In the data rows, zero lies at 4.5, halfway between 4 and 5.
Here is a table of points, one per row:
[5 2 3 3 3 2 4 7 4 8 4 1 4 3 7 6 6 0 5 2 5 2 6 5 3 6 6 5 3 3 3 3 9 3 7 4 3
 4 2 4 2 6 3 4 4 4 7 5]
[5 3 3 6 4 5 2 5 7 4 4 5 3 6 4 6 6 5 3 5 3 5 6 4 5 6 6 5 4 5 3 4 6 6 4 6 4
 6 5 6 3 6 6 6 4 5 4 6]
[6 6 6 7 7 5 8 2 3 6 8 6 3 5 6 5 3 7 8 1 7 4 5 4 6 4 4 5 3 5 4 4 6 1 5 5 3
 5 6 4 4 1 6 8 6 4 6 4]
[1 2 1 6 3 5 7 2 7 5 3 4 6 4 3 2 3 7 7 5 5 4 4 4 2 2 6 3 6 3 3 4 6 4 4 0 5
 5 4 5 4 4 1 4 4 6 5 6]
[7 4 5 6 3 3 4 4 1 3 5 5 4 4 6 3 4 4 2 1 5 5 4 2 6 6 5 5 9 4 6 2 3 4 3 5 5
 3 5 8 4 4 3 3 5 8 3 3]
[7 5 9 6 2 5 5 4 6 5 7 5 5 7 5 4 3 5 7 5 4 7 6 3 5 6 5 7 5 7 6 5 7 5 6 6 6
 8 6 3 3 7 6 5 3 4 6 5]
[4 6 5 5 2 5 5 2 4 4 5 5 3 4 5 3 4 5 0 4 5 5 4 8 7 5 7 5 4 3 4 3 4 3 2 2 1
 9 3 3 4 3 4 5 4 4 7 5]
[4 3 5 4 4 7 3 5 5 4 4 3 6 4 0 4 3 6 2 5 5 3 8 4 6 2 3 7 7 1 5 3 5 0 8 7 2
 5 5 7 8 4 7 2 5 1 5 3]
[6 6 6 4 5 4 7 1 9 5 4 9 4 4 6 8 5 1 5 4 4 6 3 7 3 2 6 4 6 6 7 4 7 3 5 6 4
 3 2 8 7 3 4 1 1 6 5 3]
[1 4 5 5 6 7 4 4 4 6 7 2 5 6 7 5 7 7 7 3 3 8 6 4 7 4 8 5 8 5 6 5 3 5 5 4 6
 6 6 5 5 6 7 3 5 6 6 5]
[5 4 4 5 6 1 4 3 4 6 9 3 1 6 3 5 4 3 5 4 4 5 5 3 3 1 3 2 5 2 2 8 3 9 5 5 2
 8 3 6 4 2 5 4 5 3 4 3]
[5 4 3 6 5 3 3 6 5 4 4 7 2 6 2 6 5 7 4 6 5 5 5 5 5 6 5 5 4 5 4 6 5 3 4 6 5
 5 4 7 3 6 3 8 6 4 5 4]
[4 3 3 5 3 3 5 5 5 7 6 6 8 3 4 5 3 7 2 3 2 5 4 4 5 5 2 5 1 6 5 6 4 4 6 4 4
 5 6 4 4 4 3 6 5 5 3 5]
[5 6 6 6 4 6 4 3 6 5 6 3 5 3 1 6 7 4 6 5 2 2 5 4 6 5 7 3 4 5 1 6 7 3 4 4 5
 2 3 1 7 3 9 4 4 7 3 4]
[5 4 3 5 6 5 4 6 3 3 7 3 3 1 0 7 2 4 5 6 8 6 3 4 5 4 6 6 6 7 4 3 6 6 4 2 5
 0 6 2 3 4 3 3 4 2 7 4]
[9 7 5 3 6 6 3 7 7 6 5 5 5 3 5 2 8 5 6 5 5 6 2 6 3 5 7 4 4 5 6 4 3 4 8 1 4
 6 6 7 6 4 4 5 8 4 8 6]
[4 7 4 2 3 2 4 6 5 2 4 7 3 3 6 4 6 6 6 4 5 1 3 3 5 6 5 7 8 3 4 9 9 3 3 2 4
 6 9 3 6 5 4 2 4 5 1 3]
[2 4 6 5 7 3 3 7 6 5 2 6 3 4 2 4 5 4 6 5 7 4 4 7 7 3 5 7 1 3 4 4 3 4 4 5 8
 6 4 6 4 2 5 4 4 7 4 4]
[5 7 4 5 2 3 5 5 5 2 3 6 4 2 6 6 4 6 5 5 8 5 8 4 6 5 5 3 3 4 5 5 3 8 6 7 5
 5 5 0 8 7 5 3 5 5 8 5]
[4 4 4 7 5 5 3 6 2 6 5 7 6 4 4 8 3 4 4 6 3 5 4 7 5 5 3 4 6 5 5 6 4 5 6 5 5
 5 5 5 3 6 4 6 4 6 3 5]
[3 4 6 9 8 1 7 3 6 5 1 3 7 5 7 6 6 5 2 8 4 2 4 2 6 7 6 5 7 5 8 4 4 7 7 2 5
 3 4 4 4 4 5 7 3 0 5 1]
[4 3 6 6 3 4 6 6 2 0 4 3 4 7 3 5 8 3 6 4 4 4 2 2 6 3 5 3 2 4 6 2 4 2 7 4 1
 6 6 2 4 3 3 4 6 7 3 3]
[3 4 2 6 4 5 5 6 3 6 3 5 5 6 5 4 3 3 4 6 6 5 2 5 5 4 3 5 4 6 4 6 3 5 5 5 3
 7 5 5 7 5 5 4 4 6 4 5]
[7 5 5 4 9 3 4 6 4 5 2 0 5 2 6 5 3 7 4 3 2 3 4 5 6 3 3 3 3 5 3 4 5 4 2 5 5
 5 7 6 7 3 4 4 0 4 6 6]
[4 6 5 3 4 5 7 6 7 6 6 6 4 8 3 6 4 5 6 5 3 1 8 6 5 9 2 2 5 4 5 2 2 5 3 3 3
 3 7 5 3 3 4 0 6 5 7 4]
[6 6 6 7 4 4 5 3 3 4 5 5 7 4 3 4 6 4 4 8 2 1 3 6 5 2 4 4 5 4 5 6 4 4 3 7 2
 4 3 4 4 6 3 5 5 6 7 6]
[6 5 4 4 3 7 5 2 2 5 2 6 5 2 3 5 7 2 2 4 5 6 5 4 5 5 3 2 3 5 0 3 4 5 5 4 8
 7 7 6 2 2 4 2 4 1 4 2]
[4 6 4 3 8 0 2 5 6 5 6 6 8 6 6 5 3 4 4 5 4 8 6 4 3 4 4 5 7 1 3 0 5 5 5 4 5
 5 4 1 6 2 4 5 8 6 4 7]
[2 4 4 3 2 2 3 3 3 6 5 4 2 7 5 6 7 7 2 5 6 5 0 2 6 3 1 5 3 4 5 4 8 4 5 5 7
 3 2 5 6 6 5 3 4 5 6 6]
[3 3 7 5 4 5 1 5 3 3 2 7 5 6 6 6 4 5 4 3 6 4 5 6 3 3 5 2 6 6 2 8 4 2 3 3 3
 4 5 5 6 5 4 7 5 2 7 4]
[2 8 6 1 3 4 7 4 8 4 5 1 4 3 4 6 2 2 3 4 5 6 4 3 6 4 8 2 4 2 5 7 2 3 6 5 4
 2 8 6 3 5 4 8 4 5 3 7]
[5 7 2 8 3 6 4 5 6 5 2 6 6 4 5 3 6 2 5 1 7 3 4 3 5 3 2 2 5 2 8 4 5 6 2 6 5
 3 6 6 3 5 9 7 6 6 5 5]
[8 5 4 4 3 5 8 6 5 3 3 5 7 6 7 6 4 6 2 2 2 4 4 3 5 2 5 7 3 5 1 4 3 4 4 5 5
 2 2 5 5 5 4 2 8 2 2 5]
[4 7 5 3 4 4 6 7 4 5 3 4 2 5 3 2 4 5 5 5 5 5 4 3 5 6 2 4 7 8 5 6 3 4 3 5 4
 3 0 3 4 3 5 6 5 6 4 6]
[2 4 7 1 6 4 5 5 5 3 6 5 8 6 4 2 6 4 5 2 7 3 0 7 7 6 5 2 5 5 3 3 5 7 3 7 4
 4 4 5 4 9 6 4 6 1 4 3]
[6 9 2 1 4 5 5 4 3 7 4 2 6 8 3 6 6 3 5 4 5 4 6 6 4 2 3 6 6 8 6 3 4 5 3 3 5
 6 6 3 5 7 4 7 3 5 5 1]
[4 5 3 5 7 8 6 5 4 6 4 6 2 7 3 4 3 4 4 4 1 6 3 4 1 5 6 4 3 1 6 5 5 4 2 7 7
 3 5 1 6 7 1 3 4 3 6 1]
[3 7 5 6 3 5 2 5 4 3 5 3 4 6 6 0 5 3 4 8 3 8 5 6 5 5 2 5 2 3 2 4 7 5 5 3 2
 0 6 6 5 4 4 6 4 4 4 1]
[2 5 2 5 6 4 5 6 4 5 4 7 4 3 5 4 4 3 5 5 2 6 4 4 6 6 4 4 4 6 2 6 3 3 7 4 5
 5 3 4 5 5 6 3 3 4 6 6]
[5 7 5 4 6 1 4 1 0 2 1 4 5 4 3 4 3 6 6 3 4 6 5 5 1 7 5 4 2 3 6 6 4 3 5 2 3
 4 3 6 2 8 8 1 5 4 4 5]
[7 3 6 4 5 6 2 2 7 3 5 2 4 5 3 5 1 3 5 4 4 4 3 0 6 5 1 3 4 5 3 4 4 4 3 3 6
 7 3 5 4 6 3 5 4 5 6 5]
[3 4 2 4 4 4 4 3 6 3 8 2 6 0 7 5 4 4 8 6 3 3 4 5 3 6 4 6 4 5 5 4 3 2 3 7 7
 6 2 7 5 5 4 6 9 5 6 0]
[3 4 6 2 5 4 2 3 3 6 2 6 5 4 3 3 5 4 7 5 5 2 4 1 3 5 6 6 4 4 2 2 3 6 6 7 3
 3 6 5 6 5 2 7 2 7 5 6]
[3 4 3 5 6 6 6 7 4 2 6 6 6 5 4 6 6 1 5 3 3 4 6 3 4 3 3 8 3 5 6 7 6 6 2 3 3
 5 4 6 4 4 4 4 3 4 5 7]
[5 6 3 6 4 6 2 3 6 6 5 3 6 4 5 4 7 5 5 5 5 6 5 4 3 5 4 5 6 7 4 6 3 2 4 8 2
 4 4 3 1 4 2 2 4 3 3 6]
[6 4 5 8 4 6 4 6 7 3 5 3 4 5 7 6 4 5 7 4 7 4 3 6 2 5 1 4 4 3 4 3 2 4 6 3 5
 5 3 3 4 6 4 3 3 5 1 6]
[5 4 5 5 3 3 5 5 5 7 4 4 3 5 4 5 4 8 4 6 4 4 2 7 4 4 4 6 4 4 4 5 4 5 3 6 4
 3 5 5 2 4 5 4 4 5 4 5]
[5 4 4 2 4 5 4 5 3 5 8 9 2 3 6 3 4 5 5 8 2 3 5 2 4 2 5 0 3 5 7 0 4 3 3 3 3
 5 3 5 5 5 6 5 2 1 1 5]
[3 3 2 3 7 9 3 2 5 3 3 4 3 2 5 7 4 6 3 3 4 4 4 6 5 7 4 5 4 4 7 4 5 8 6 4 1
 5 3 3 6 3 3 6 5 5 2 5]
[7 0 3 0 3 4 6 3 4 2 0 5 4 4 6 4 5 3 7 6 2 6 5 7 7 2 3 4 8 2 6 6 4 4 6 5 6
 4 6 0 1 4 6 7 5 3 4 5]
[7 3 4 4 8 5 5 3 5 4 7 5 5 5 5 0 6 5 2 3 7 4 8 6 7 4 5 4 4 4 3 6 4 4 7 3 5
 2 3 5 4 8 4 4 3 8 4 3]
These points spread out most along one direction. Take the direction at right angles to it along which they spread out most. Go by this last direction. For each point below, how far along it does it lie, from 0 to 99? The average is 50, and the first point in the table lies past the average. One standard deviation of the points above along it is 16.
[5 6 5 2 5 8 5 7 3 4 4 3 6 6 7 4 0 5 4 5 6 4 3 4 3 5 7 4 4 5 5 6 8 7 7 7 5
 6 4 6 2 1 5 4 5 6 5 3] >> 48
[2 5 5 3 7 5 2 4 4 1 7 4 3 5 6 5 6 4 0 6 6 1 5 4 0 3 4 6 4 5 5 5 1 3 5 3 7
 4 5 2 2 3 6 5 3 6 7 5] >> 50
[4 3 4 4 4 4 6 4 5 2 4 4 5 7 4 5 6 8 5 5 5 5 8 5 4 4 5 3 4 8 5 4 6 6 6 5 5
 3 5 6 6 4 5 5 5 6 6 5] >> 51
[6 4 2 5 2 3 2 4 3 3 6 3 6 8 3 2 3 3 5 3 5 2 4 7 5 7 7 3 4 5 8 6 3 4 5 5 8
 3 4 4 8 0 3 4 3 1 4 7] >> 53
[6 1 3 5 2 5 5 5 5 6 4 4 4 5 5 4 4 4 4 4 5 5 2 4 2 5 6 7 4 6 3 5 1 6 3 3 3
 3 5 5 6 4 9 5 4 5 4 3] >> 50
[2 4 8 6 5 5 5 2 5 7 3 3 0 4 5 1 3 2 3 4 2 1 7 7 4 2 4 6 4 8 6 3 6 6 6 4 7
 4 6 4 6 6 5 4 9 4 3 8] >> 49
[6 1 8 2 4 6 3 4 4 7 4 5 6 3 6 5 5 4 5 7 8 6 7 3 6 5 4 4 3 4 7 8 5 5 0 4 5
 4 4 4 5 4 3 3 8 6 4 4] >> 51
[5 5 5 4 5 6 9 5 2 5 6 3 5 5 5 5 8 5 5 7 6 6 5 5 4 8 4 5 6 2 4 5 6 5 4 5 7
 6 5 7 7 5 5 7 5 4 4 8] >> 49
[4 7 7 5 2 6 4 7 2 5 3 4 4 3 4 5 5 6 6 4 5 4 7 5 4 4 6 5 4 2 5 4 3 6 4 4 6
 5 0 5 3 5 3 6 4 4 2 2] >> 55
[5 3 4 6 6 2 6 6 5 4 4 3 4 4 3 4 6 5 2 5 7 6 5 5 2 4 6 3 3 6 4 4 5 3 2 7 4
 7 6 3 5 5 4 5 4 4 1 4] >> 51
[5 3 2 7 4 4 4 5 4 4 5 5 5 6 5 6 2 4 4 7 4 4 4 6 5 6 6 5 4 5 3 4 5 5 4 6 4
 6 5 6 4 5 5 5 5 6 4 5] >> 41
[4 1 8 5 3 4 5 8 6 4 5 5 5 3 2 3 5 5 3 2 3 6 3 6 1 5 3 5 6 5 5 5 5 6 4 6 6
 5 4 4 4 3 5 6 2 5 6 4] >> 47
